Each path is a new rotation, seen through one point. The rows after it are directions, each followed by how far the rotation turns it, in degrees a step (0 if it stays put).
Each turn is a multiple of 5 degrees from 10 to 175, or 0.
Each row of a path follows its step; steps can be skipped.
Path 1:
step 0: [  1   7  18  -7 -11  11 -12 -14   0   1  -3   9  -5  -8  17  -6 -11  16
   0   2 -14   6   1  12  -6   5 -10  12  10  -1]
step 1: [ -3  10   9   0  -5   8  -1   9   8  -4  -2 -14   7 -13  -3  -6 -10 -14
  11   9 -13  -6  -4  12  -1  -3  -1 -17  17 -13]
step 2: [ 10   9 -11   1 -12  11  -1   1   5  -3 -24  -8   4  -6   0  -1  -6   1
  -9  23  10  -9 -13  -7  -6  -7   5  -7  -7   9]
step 3: [ 13 -19  -6  -5  -6  -4   7   2  -6  14  -9   3   6 -17  27   1  -3  -8
   0  -4   9  -9   4   3 -13  -2  -6   0  -1   4]
step 4: [ -1 -21  -5  17  -2   1 -10   9  -5  -1  -2  -3  18 -11  -6  -9   1  12
  12  -5  13   9   7   7   5  -7  -4  -8  10   2]
step 5: [ -7  -1   6   8 -19   8  -6  -5  -7   6 -11  17  -2  -4 -11   5   1  23
  -4   5  -7  -2  -2   9   2  10 -15  -5  -2  10]
step 6: [ -9  13   2  13   0 -10   6   4   1   5 -10   6 -11  -4   8   9  -6  -7
   6  -4  -9   2 -10  17 -14   2  -9 -10  22  -2]
step 7: [  3   8   6  16  -7  -6 -18  -5   4  -8 -18 -12   2  20  10 -11 -12  -3
   3  11   7   2  -6   2  -5  -6   8  -6   3   0]
step 8: [ 17 -12   5  -9 -16   7  -9 -16   2   5   1   4  -5  -1  14  -9  -6   2
   5   1 -11 -15  -8  -4 -11 -13  -5  -9  -7  -5]
step 9: [  1  -8  -4  -6   5  17  -5   7  14   4   3  -3   8 -22   9  -2  -8   0
   3   1   3  19  -3   5   3 -15  -7 -16   9  -2]
[ 5 -8  1 -2  1 -2  6  4  5  1 -3  3  7 -1 -1 -4  6  1 -5 -3  1  6  0 -3
  1 -1 -5 -1 -2  3]
60
[-2  2 -3 -4 -2 -2 -2  7  0 -5 -5  3 -2 -3 -3  6  1 -5 -3  2  0  3 -9  2
  1  6  0 -3 -2 -6]
85
[ 4 -3 -3 -2 -5  3  2 -2 -1 -1 -6  2 -7  4 -8  1  1  7  2  2 -3 -7 -3 -8
  3 -4  0  0 -1  0]
125
[-4  7  2  4  4  5  8  0  4  5 -3 -1 -1  0 -4  5  1 -5 -5  5 -1 -2  2  1
  2  0 -4 -5  1  5]
85
Path 2:
step 0: [ -5  -9   0  14   2  17   7   7   4  12 -15 -10   8  -6   9  -1  -5  10
 -23 -15   5  22   4  -6   3   0  -6  -9 -13  -6]
step 1: [-21   2   5  -7  -7   3 -17   8   9  -8   1 -13  12  -4  10   1  -4  -2
 -11 -13 -16  -1  -3  -8  -9  26  -4  -4  13  -7]
step 2: [ -1  18  -6  -4   1   8   5  13   3   7   4   3  14 -13   5   1  -2   5
  -6 -18  -9   5 -16  11  19   6 -19  -9  -9  15]
step 3: [ -2   2   1   1  10 -21   5  -7 -26  -3   1  -3  18  -4  10  -1  -4 -10
   0   3 -11   9  -9  -3 -10  23 -13  -7   5  10]
step 4: [ 14   7   6  -2  14 -13 -19   3 -12   4   2  -1   5  -3  -2  10  -7  11
   9 -11 -15 -10   8  -9  17  -4  -7  -2 -10  22]
step 5: [  4 -10   5   5  24  -2   7   4 -27  17   2  -6  -1 -20   2  21  -2  11
   4   8   2  -1   2   9  -9   5  -1   3   6  -5]
step 6: [  7   3 -16   8  -4 -18 -25   3   0   9  -7 -12   1   3  11  12  -5  15
   9  -7  -6  -7   1   2 -12  -9   2  21  -3  -8]
step 7: [  7 -15 -18 -19  -8  -4   1  10   5  18   1   6   7 -25   0  12  15   5
   2  -3  11   4  11   7  -1   4   7   8   8   0]
step 8: [ 11   2 -19 -10 -23  -2   2   4 -12 -19 -10 -16  12  -7   2  -7  -8  10
   1   7   8  -4 -13  -3 -10  -1  10  14   2   1]
step 9: [  7   9  -4 -14  -1  -4   3  -7  19   0  -8   5  24  -7 -11  11  -1  -7
  -9   8  18 -15   9   0  -6   1  10  -1  -7  18]
[  0   4  -3  -1   1   5  -1 -10  -5  -2  -6   1  -7  -4   0   3   4  -2
   2  -8   0   0   4   0  -2  -1  -2   4   1  -1]
45
[ 5 -2  0  3  8 -8 -3  7 -5  0  0  1 -7  3 -2  5  6 -4  4 -1  1  0 -5  1
  2  0  0  2  1 -1]
40
